[[ 152  -75 -254  349  510  -69  398   90]
 [ 164  -56 -259  372  533  -63  383   90]
 [  56   -6  -20   52   53   26   -2   -4]
 [ 155  -69 -257  371  540  -72  377   87]
 [ 168  -52 -260  382  519  -69  372  109]
 [ 176  -89 -329  389  485 -113  401   23]
 [  71    7 -141   59  211  -80  228   82]
 [ 100  -27 -193  170  159  -98  220   74]
 [  62    5 -174  175  165  -93  247   98]
 [ 184  -89 -322  369  497 -113  373   18]] 398

[[  15  -20  -70  -70  -10   -2  -24    9   38   64  -20   45]
 [  44    6  222  518 -199 -102  168  116 -287 -104    8 -230]
 [ -22   -1  118  329 -118  -52  163   62 -215  -84  -23 -154]
 [ -62  -29   71  -17    5   49    4  -66   14  -85   38  -61]
 [-122  -27 -147 -361  159   93  -69 -107  111    4  -31  137]] -20

[[  55   17  -25  -20   13  -11  -47  -53  -14   29   21   29   -8  379
   -22]
 [ -27    7  -28   35  -52  -25  -17  -54    5  -14  -70   26   93 -181
   -43]
 [   4  -27   34   36   33  -26  -58  -12  -35    5  -28   32  -94   29
     1]
 [  78   10   61  -31  -35   28  -10   12   47    2   18   20   61  537
   -83]
 [   9   44   26  -45   13   96   45   34   44   61   -9   21  -63   64
    31]
 [ -41    2  -55   20   59   33   -5   -1   70  -45  -46   17   58 -280
     5]
 [ -30   21  -31  -60   98  -36   61  -32   67    7   23   17  -43 -202
   -27]
 [  92   28  -28   77    0   42  -33   12    4   -8   30   27  -22  634
    27]
 [ -45   12  -11   -5  -22   23  -74   61   30   22   -3   23   22 -305
     1]
 [ -24   29   -5  -14    5   -3  -27   26    5   37  -26   26   25 -164
   -36]
 [  35   31  -18   41  -30   15   -3  -62   22  -16    8   24  -80  243
   -11]] 379

[[-162  210   -5  125  -97  286 -287  196  121   20 -122]
 [  16  129 -151 -180  243  256   24    0   51  188  241]
 [ 132 -496 -139  117  -86  -46  185 -302   -6   94  360]
 [-140   62 -172   33 -170   33 -261 -213  -26   60  180]
 [ -71   34 -204  318 -161 -140  103  135  -91  -79   11]
 [-121   89 -117   31 -134 -224 -267 -362  -57  -29  171]
 [ -28  101  121 -217  186   12  -65 -169  -73  229   89]] 20

[[ -97  -17 -298  -97 -176  -20   66 -260]
 [ -77  -19  -53  -59   25 -127 -207  -30]
 [  86   -2  474  356 -126   92 -179  231]
 [  70    6  270  191  -42   75  -43  147]
 [  34   -9  349  258  -96   21 -225  165]
 [ -37  -17   41  134 -222   26  -82  -76]
 [ -52  -42  470  376 -222  -95 -594  170]
 [ -75  -23   36   10   -9 -129 -284    7]
 [  14   -5  281   39  233 -139 -343  264]
 [   9  -10  107  238 -328  133   40  -77]
 [  -1  -15  151  261 -328  105  -43  -53]] 66

[[ 242  -86  -41   42    7  213  -76   -1   23  173  -39]
 [ -54 -140  120   42  -10   30  -21  -65  110  -55   37]
 [-138 -469  321  113  -17   67  -62 -170  371 -206  112]
 [  73  243 -202  -70   10  -43   34  104 -195  135  -76]
 [ 284 -140  -41   56   -5  323 -117  -22   66  211  -76]
 [ -12  -31   -1    0   -2   -6   -7   -1   23  -17   -1]
 [ -12  -31   39   14    0   -6   -7  -22   23  -17   18]] 173
---
[[-485  276  -95  273  435]
 [-547  292 -119  221  390]]
435, 390

[-240 -389   36  151 -473  -45]
151, 36

[ 432   84  597  284 -247]
597, 432

[-458  557  482 -364]
557, 482

[-171  543   43  342   51]
543, 342

[-563 -538 -224 -420 -124]
-124, -224

[[-320  214  369 -342]
 [  24  -70   87  140]
 [-394  287  510 -464]]
510, 369

[[-541 -334 -101 -165   23  148   -8]
 [ 249  -16 -337 -260  503  -85  466]
 [ 552  421 -278  -61  365 -214  291]]
552, 503
---
[[42 52 25 38 49 44]
 [74 84 62 89 79 79]
 [60 68 60 74 50 81]] -> 50

[[ 37  11 -28  36   3  14  15]
 [-22  -8  44 -11   2  -4  -9]
 [  2  -6  22 -10  39  -3  28]] -> -3

[[113 100 216 102  37 129 136]
 [144 154 132 120 129 133 176]
 [152 138 132 155 161 143 164]] -> 143

[[ 58  77 218 108 179]
 [ 95  24  94  33   5]
 [ 90 225  22   3  12]] -> 3

[[ 176 -190 -188 -154]
 [-768   48  837  441]
 [ -72  461  626  480]] -> 626

[[682 171 833 423]
 [721 404 363 883]
 [683 317 344 874]] -> 344
---
78,-17,154,-175,137,-28,475: -175, 475

-387,-461,-396,-583,632,-483,199: -583, 632

50,-447,102,4,-621: 102, 102

-519,-157,273,-476,-411: 273, 273

344,284,420,196,146
21,-57,20,23,142
-391,-510,-406,-130,-42
: 20, 420

-486,-179,579,618,545: 579, 618

363,-485,-49,217,-16: -49, 363

94,-158,-60,-40,373
171,577,149,230,454
-147,-536,250,-128,-401
: 149, 577

-387,351,186,585,621,597,269: 585, 621
---
[52 76 41 92 16 66] Out: 52
[150   7 213 105  30 171] Out: 150
[  3  34 -39  11] Out: 3
[  8 -21  33   0 -30   0] Out: 8
[5 1 5 8] Out: 5
[34 13 57 95] Out: 34
[8 3 1 0] Out: 8
---
[[-420  385   77  107 -112 -164  -97]
 [-372  300  296  -87 -243  155 -483]
 [ 245  576   57 -286  418 -343  237]] ==> -420

[[ 474 -567  213  465 -479]
 [ 294   81 -613   51 -314]
 [-373 -134  170  154  -20]] ==> 474

[[ 378  260 -351   -4]
 [-102   29  -61  -81]
 [ 245  -27  509 -385]] ==> 378

[[-206 -139 -305 -277 -120 -116]
 [ 484  504  283  117  563  528]
 [ 374  130  -12 -221  382  471]] ==> -206

[[-254   64  -90  331  567]
 [ 118  -13  -23  -86 -183]
 [ -27  -82  -66  146   17]] ==> -254

[[-328 -377  346  454 -197]
 [ 418  211 -482  463  206]
 [-268 -133 -298 -488  554]] ==> -328
---
array([[ 291, -150, -175,  -72, -172, -167,  -45],
       [ 236,  -61,  -50,  173,  -51,  -43,   82],
       [-497,    9,  -11,  119,   -4,  -11,   70]])	-4

array([[-134,  260, -301,   85, -177,  183],
       [-389,  -14, -209,  192,  446,   37]])	192

array([[-260,   12,  582,  -16],
       [  -5,   82, -482,  -56]])	82

array([[ 168,  444, -578,  124,  151],
       [-274, -329,  215,  185, -137],
       [-391, -330,  192,   88,   -6]])	192

array([[ 623,   22,  310, -474],
       [ 401,  162,  -19,   27],
       [  10, -122, -119, -111]])	-122

array([[-443,  204, -382,   86, -220,  275,  -14],
       [ 153,  -22,  375,  486, -147,  236, -523]])	-147
---
-494  446  -572  -293  -241
-116  -142  -157  187  40
-146  -86  -114  -94  69
| 187

-35  -150  -619  -34
62  -364  287  -350
| -619

234  -532  363  35  341  -343
-82  -107  105  -70  12  -62
| 341

-523  541  -265  -352  243  21
69  3  -129  -10  17  197
-289  158  -208  349  -340  163
| 17

201  -457  515  -49
201  -159  601  -45
| 515

-355  -628  45  -211  -155
14  81  27  284  35
3  67  36  286  33
| 284
---
[246 219 115 143  39 141  10] ans = 219

[[-31 -14  41 -25 -40 -46]
 [-39 -40 -39   9  43 -26]
 [-43 -38 -38 -37   7  46]] ans = -14

[7887 3180 3725 4213 2667] ans = 3180

[8650 9561 8993 2867 6721 9413] ans = 9561

[ 40  16 -41  29] ans = 16

[10 69 54 63 73  8 87] ans = 69
---
228  209  89  -338  288  -189
-88  -468  15  -117  -60  545
Answer: -88

-83  -37  98  -514
140  68  -358  -58
113  31  -4  476
Answer: 113

-320  -118  303  -37  501  67  -448 Answer: -320

-5  66  491  -128  -272  -173 Answer: -5

-619  253  484  312  -113  371 Answer: -619

-93  -374  -132  -460  -579  -222  -499 Answer: -93

-381  614  508  -87  -170 Answer: -381

-317  419  -186  -454  378
188  -483  -442  -162  -368
Answer: 188
---
[679 631 161 604 857 453 503] | 503, 679

[[7046 3410 2303 2881 3634]
 [4732 6781 9034 5292 3569]
 [4148 1181 4328 3532 6546]] | 3634, 4148

[ 807  655 -774 -564 -717  395] | 395, 807

[7360 4248 7239 3210 8786] | 8786, 7360

[2374 9498 3047 3797 8689] | 8689, 2374

[2 7 2 3 3 2] | 2, 2

[-10  38   6 -39] | -39, -10

[6 4 1 8 5 6] | 6, 6

[ 54 185 214 196 193] | 193, 54

[[134  76  82 191  62 125]
 [149 160 218 169 216 115]] | 125, 149
